One hidden rule gives every row of this table a label. Here are some rows, each with its label.
-23;-15;-16;-8;86;-12;82;-26 1
-18;-16;-10;2;-17;12;-19;71 2
-20;-19;-18;-1;-10;-24;-16;70 2
-17;-16;-20;-5;95;-14;116;-24 1
40;-16;41;6;-5;-12;-13;-22 1
-13;84;-15;6;-14;85;-4;-22 0
-18;-20;-13;3;90;-18;96;-23 1
47;47;-26;-5;-13;-12;-16;-19 1
-24;-19;44;8;-16;-17;23;-25 0
-18;-16;-21;-7;-12;-5;-17;66 2
41;33;-13;0;-14;-13;-16;-19 1
-23;-15;-16;-6;88;-26;107;-30 1
-16;-16;-20;-3;-16;57;-12;33 0
-27;91;-10;-5;66;-15;-15;-22 0
18;-16;-20;0;-11;-11;25;-22 1
-14;-10;-11;-2;-17;53;-17;65 0
3;-13;-13;3;-11;-11;28;-25 2
42;-12;65;0;-14;-11;-16;-18 1
-28;-18;-13;7;-14;22;-12;71 0
42;72;-19;5;-13;-10;-18;-20 1
41;45;-11;5;-14;-8;-16;-26 1
48;43;-14;4;-15;-12;-10;-21 1
35;-20;40;-11;-9;-10;-15;-24 1
36;37;-21;1;-14;-19;-17;-20 1
-15;-19;-11;1;94;-11;87;-20 1
52;49;-14;-3;-16;-25;-20;-22 1
-22;-18;-19;1;-8;-1;-20;69 2
17;-18;-11;-6;-12;-13;20;-22 1
38;-13;39;-1;-16;-15;-14;-24 1
-18;-13;-15;-3;-9;22;-16;7 2
9;-16;-17;3;-16;-17;24;-21 1
47;57;-25;4;-18;-12;-11;-22 1
58;40;-20;-3;-20;-12;-14;-28 1
-17;-21;-15;2;-12;55;-20;46 2
-18;-20;-19;-5;-15;-7;-10;4 2
39;-13;50;-8;-14;-7;-12;-20 1
-17;80;-19;82;-10;-11;-15;-22 2
32;-17;52;-7;-12;-15;-14;-23 1
43;-17;94;-6;-11;-15;-11;-20 2
-13;-18;-15;-6;-18;25;-14;65 0
39;-15;63;-3;-16;-10;-17;-17 1
-17;88;-18;-4;75;-20;-16;-27 2
-18;78;-21;-3;82;-11;-13;-20 0
-18;-18;-16;3;-11;11;-18;50 0
-18;-16;-15;10;-19;-8;41;-26 0
-18;-20;46;-6;-14;-17;32;-27 0
44;41;-10;5;-14;-15;-18;-22 1
-19;-18;-15;0;-4;-20;-13;-7 2
-25;-17;2;-1;-16;-12;-12;-8 2
-22;-16;1;1;-10;-6;-14;-10 2
-24;-16;7;-3;-13;-18;-18;-12 2
-16;-15;42;6;-9;-19;25;-30 0
Here are more rows. What is the label of each one?
-14;-15;-13;-6;-4;-11;-10;-4 ~ 2
40;-20;78;-9;-14;-17;-13;-19 ~ 2
-17;-15;-15;-6;-15;-11;-15;70 ~ 2
43;-18;74;0;-17;-9;-11;-17 ~ 2
-23;-14;-18;5;4;-25;-12;-9 ~ 2
51;-16;40;-6;-19;-13;-15;-27 ~ 1
-18;-15;-20;-4;-16;4;-12;57 ~ 2
45;-16;80;-9;-10;-14;-15;-22 ~ 2
-24;-19;-20;13;-11;-17;26;-21 ~ 0
-23;-12;-21;-6;-19;-3;-15;61 ~ 2
-10;-17;-20;-6;-19;37;-17;14 ~ 2
-22;-18;-19;4;92;-15;104;-23 ~ 1
-20;-19;-17;0;-11;50;-8;31 ~ 0
-21;89;-20;0;74;-20;-13;-18 ~ 2
43;-19;73;-7;-14;-8;-17;-24 ~ 1
-19;-19;-18;-9;93;-18;96;-21 ~ 1
-26;-16;-1;9;-15;-16;-14;-14 ~ 2
-9;-14;4;5;-15;-13;-20;-14 ~ 1
-17;-15;-17;1;94;-11;88;-21 ~ 1
-18;-19;-15;-3;89;-13;108;-21 ~ 1
-26;-14;-18;2;-12;47;-17;63 ~ 0
42;67;-17;2;-13;-12;-18;-20 ~ 1
-25;-21;-7;-1;-15;-14;-17;-15 ~ 2
-20;-20;-15;-2;-14;55;-17;61 ~ 0
45;25;-19;1;-12;-14;-15;-20 ~ 1
-21;-19;-26;-9;-10;24;-17;12 ~ 2
-20;-15;-19;0;-9;49;-16;58 ~ 0
-23;-18;-18;2;-13;-29;-11;74 ~ 2
-19;-19;-13;-1;-18;10;-16;10 ~ 2
18;-18;-13;-4;-10;-11;15;-26 ~ 1
28;-21;18;-1;-14;-15;-13;-18 ~ 1
-17;-22;-17;-5;-12;49;-17;17 ~ 0
A new table starts here. Its rows get labels from a new hidden rule, each label after its row.
-15;-49;-26;17;23;-2;-5;-64 1
69;-52;-5;-84;-21;4;15;-50 1
-6;28;2;23;7;16;1;27 3
-16;27;3;28;8;9;6;25 3
0;-81;-58;61;59;52;-27;-108 3
19;-46;17;-75;-49;-72;-24;-33 2
-14;3;2;7;-1;-11;-2;0 2
7;18;2;1;-6;14;4;21 1
-30;-32;-15;15;1;-26;-12;-37 1
19;14;15;-37;-17;-6;13;20 1
76;-18;-8;-52;-3;52;23;-20 1
-15;29;3;30;14;12;3;30 3
22;3;16;-52;-30;-23;15;12 2
-21;24;-4;33;12;11;6;17 3
6;17;5;2;-3;13;4;20 1
-35;32;19;-23;-20;-59;40;34 2
8;23;7;0;-2;12;5;23 1
28;2;13;-52;-26;-13;11;3 2
37;24;-3;26;20;68;-14;25 3
0;10;-8;25;20;27;3;0 3
-14;-10;10;3;-18;-36;-34;-2 2
51;-66;-27;-111;-1;-9;97;-90 1
-18;23;-4;33;12;14;4;26 3
9;-11;21;2;-32;-19;-76;14 1
-14;-23;-11;-19;4;-32;30;-37 2
9;28;-8;44;25;57;-3;23 3
8;19;3;4;1;17;5;20 1
-93;-41;-23;29;15;-93;24;-62 1
9;11;-2;13;9;22;4;9 1
-9;-3;-2;3;1;-8;3;-5 2
-12;3;0;-4;-7;-20;7;-2 2
33;11;12;-27;-10;13;1;19 1
-127;37;-7;60;27;-92;73;14 1
6;17;5;2;1;13;6;20 1
2;-4;14;2;-19;-12;-53;9 2
2;-15;-6;22;10;14;-31;-17 1
5;19;6;0;1;14;5;24 1
-23;-2;2;2;-4;-28;-2;-2 2
45;-70;-30;-16;18;39;-18;-82 1
0;-2;4;3;-7;-2;-24;3 2
33;24;18;-18;-14;20;-4;40 1
-18;-37;-33;8;34;1;45;-63 1
38;-17;-11;-12;3;38;4;-17 1
23;-15;-10;-9;10;26;11;-20 1
-36;-34;9;23;-26;-59;-89;-19 1
43;-41;-11;-83;-6;-3;59;-50 1
-73;6;-17;38;26;-37;50;-16 1
-46;-19;30;-26;-53;-114;-55;5 2
-20;-93;-14;13;-12;-48;-89;-86 1
-104;15;-22;62;38;-48;48;-6 1
7;26;9;-4;-6;13;4;32 1
-46;16;14;-15;-18;-64;28;18 2
9;18;4;2;3;19;6;18 1
14;8;-7;19;16;40;-3;-2 1
-32;7;10;-12;-14;-49;26;9 2
-36;11;5;51;6;-9;-40;17 1
-13;-5;-10;39;27;27;-13;-12 3
-43;11;-9;21;14;-20;32;3 3
-48;9;-14;21;21;-17;36;-9 1
-10;28;0;31;15;18;5;29 3
-24;14;8;-6;-5;-36;20;12 2
35;-69;-8;-65;-22;-25;6;-68 2
-31;-21;5;20;-14;-43;-50;-8 1
-22;32;-2;47;20;27;-1;29 3
-1;-7;-2;39;3;19;-57;4 1
16;19;7;-10;-7;16;3;29 1
12;2;-3;-31;1;7;40;-7 1
22;24;11;-11;-4;18;0;27 1
Here are more rows. What is the label of each one?
8;10;5;-4;-5;8;4;14 >> 1
7;-14;-23;25;27;36;5;-26 >> 3
-25;-25;20;0;-40;-65;-83;0 >> 1
2;22;-9;56;32;60;-9;16 >> 3
10;19;4;1;1;16;4;18 >> 1
14;32;-7;55;31;75;-9;27 >> 3
-1;-30;-40;52;49;57;3;-54 >> 3
7;20;5;3;2;10;4;24 >> 1
-31;22;-15;65;36;30;-2;11 >> 3
7;-27;12;-66;-32;-56;18;-20 >> 2
-73;-38;-65;75;79;12;58;-85 >> 3
-19;37;-2;54;22;34;-10;34 >> 3
10;15;6;1;1;14;8;19 >> 1
37;-4;6;-83;-20;-13;74;-12 >> 1
3;-56;-27;2;21;6;1;-71 >> 1
A new table starts here. Its rows get labels from a new hidden rule, each label after its row.
18;-25;-14;-34;71;-9;-23;-2 0
-37;-25;-14;16;0;14;-40;64 0
16;-50;-22;-64;-4;-31;-16;-12 0
16;37;-15;-9;-26;-15;53;-16 1
-5;0;-33;-21;-28;15;24;-14 2
-24;41;-8;46;-15;18;10;-13 1
-36;-24;37;72;-12;-24;-32;47 0
-24;35;-5;42;-20;11;5;-20 1
-33;3;-19;30;-29;-6;-16;-10 1
48;20;16;-30;-28;-29;37;-13 2
48;11;-2;-35;47;-32;-14;-21 1
11;-51;29;-71;-37;-22;-9;28 0
18;-5;-5;-16;75;-7;-23;-10 0
-33;-38;32;14;-32;-32;-34;64 0
39;15;-14;-24;59;-17;-4;-15 1
20;9;-34;-25;23;21;21;-30 3
8;6;-32;-24;6;42;40;-19 2
-17;-19;-42;-35;-24;14;3;6 1
-16;24;-23;-9;-23;27;27;-19 2
54;35;84;-11;3;-20;-15;-15 1
-33;-35;21;53;-18;-23;-32;60 0
53;45;62;-8;-12;-23;17;-19 1
23;12;-3;-16;-33;8;26;-26 2
-36;-36;-25;-2;27;27;-21;63 0
-19;-1;-31;-2;-33;14;7;-7 1
-1;38;-17;19;-23;-5;40;-24 2
34;18;-32;-26;7;14;39;-17 1
30;-2;98;-8;-23;-25;-6;-26 1
41;-3;-10;-37;46;-9;-12;-27 1
38;-11;82;-17;-9;-26;-43;-24 1
32;6;-30;-33;50;0;-5;-14 0
-36;0;-16;22;-27;-2;1;-24 1
14;-53;36;-49;2;-43;-51;-28 1
62;-15;78;-34;2;-16;-11;-13 1
-26;18;-18;20;-25;15;3;-21 1
-34;-26;-3;52;-12;11;-18;58 0
32;-17;-14;-31;48;-12;-2;-34 1
56;33;59;-29;-7;-23;14;-24 1
32;-27;-29;-33;43;7;14;-20 2
-27;39;-14;36;-16;21;25;-13 2
16;14;-26;-19;-18;32;44;-7 1
-29;14;-25;16;-25;17;16;-16 2
11;-25;-8;-21;75;2;-19;-7 0
-27;26;-19;13;-15;35;33;-16 2
-16;16;-25;-18;-23;20;29;-24 2
48;18;0;-17;56;-10;14;-21 1
-26;16;-8;54;-21;5;-4;-15 1
7;-8;-6;-21;74;1;-20;-17 0
-22;-29;-34;-23;24;39;-41;22 1
-32;-27;28;41;-18;-10;-19;78 0
-23;10;-10;52;-18;9;-20;-14 1
3;21;-18;6;-25;-8;53;-26 2
20;10;-26;-19;35;28;9;-31 1
35;2;0;-19;69;-9;-7;-17 1
18;-5;-9;-21;71;7;-15;-15 0
9;-5;-13;-32;-42;-8;6;-14 0
51;43;81;1;-3;-18;3;-17 1
-28;-21;2;75;-11;8;-8;46 0
4;-5;-33;-25;-10;13;21;-34 3
-40;-35;-25;6;11;12;-37;58 0
66;20;36;-13;7;-24;20;-26 1
16;39;1;11;-30;-19;35;-26 2
-27;15;1;70;-11;3;-14;-12 0
56;27;46;-20;-13;-28;43;-19 2
54;44;60;1;-12;-18;25;-17 1
-36;-27;-14;14;-31;15;-26;29 0
-26;-24;20;72;-10;-11;-11;66 0
63;24;61;-21;34;-21;-10;-16 1
-23;21;-26;13;-24;6;40;-19 2
44;12;-21;-22;45;2;7;-18 1
53;39;44;-25;-19;-22;31;-15 2
23;7;-29;-27;17;29;36;-27 2
-28;-24;-6;40;-14;-1;-31;65 0
-34;26;-21;31;-18;7;13;-18 1
-36;-28;-27;19;-7;4;-33;55 0
-29;-29;-15;-19;41;22;-23;72 0
-19;49;-16;25;-22;0;31;-16 2
Which label does each new row get?
36;10;-14;-26;53;-17;-17;-21: 1
-34;-29;-8;55;-21;-1;-22;38: 0
-50;-39;-4;5;-24;4;-38;32: 0
53;38;48;-21;-18;-20;28;-16: 2
-40;-33;46;10;-19;-25;-40;74: 0
-29;40;-9;40;-12;25;14;-14: 1
47;11;34;-34;30;-30;-14;-42: 1
-7;17;-22;8;-29;-7;40;-25: 2
-32;-25;38;35;-31;-25;-32;63: 0
58;3;-1;-36;1;-16;30;-22: 2
-29;39;-21;33;-19;2;13;-13: 1
-10;22;-15;-11;-19;41;34;-20: 2
36;-6;91;-23;-18;-39;-22;-23: 1
21;-10;-12;-25;69;1;-15;-14: 0
6;-28;-9;-20;78;9;-10;-2: 0
10;-8;-3;-13;77;1;-19;-13: 0
3;6;-26;-27;-12;32;48;-20: 2
20;-18;-18;-24;62;9;-6;-20: 1
-30;3;-22;30;-19;17;1;-20: 1
41;20;-4;-20;59;-17;-10;-17: 1
30;15;-11;-30;-32;-4;34;-12: 2
59;18;67;-30;-5;-25;6;-23: 1
-26;38;-8;46;-19;12;19;-12: 2
-25;36;-20;23;-19;9;41;-16: 2
-40;-31;-22;-22;-22;16;-30;33: 0
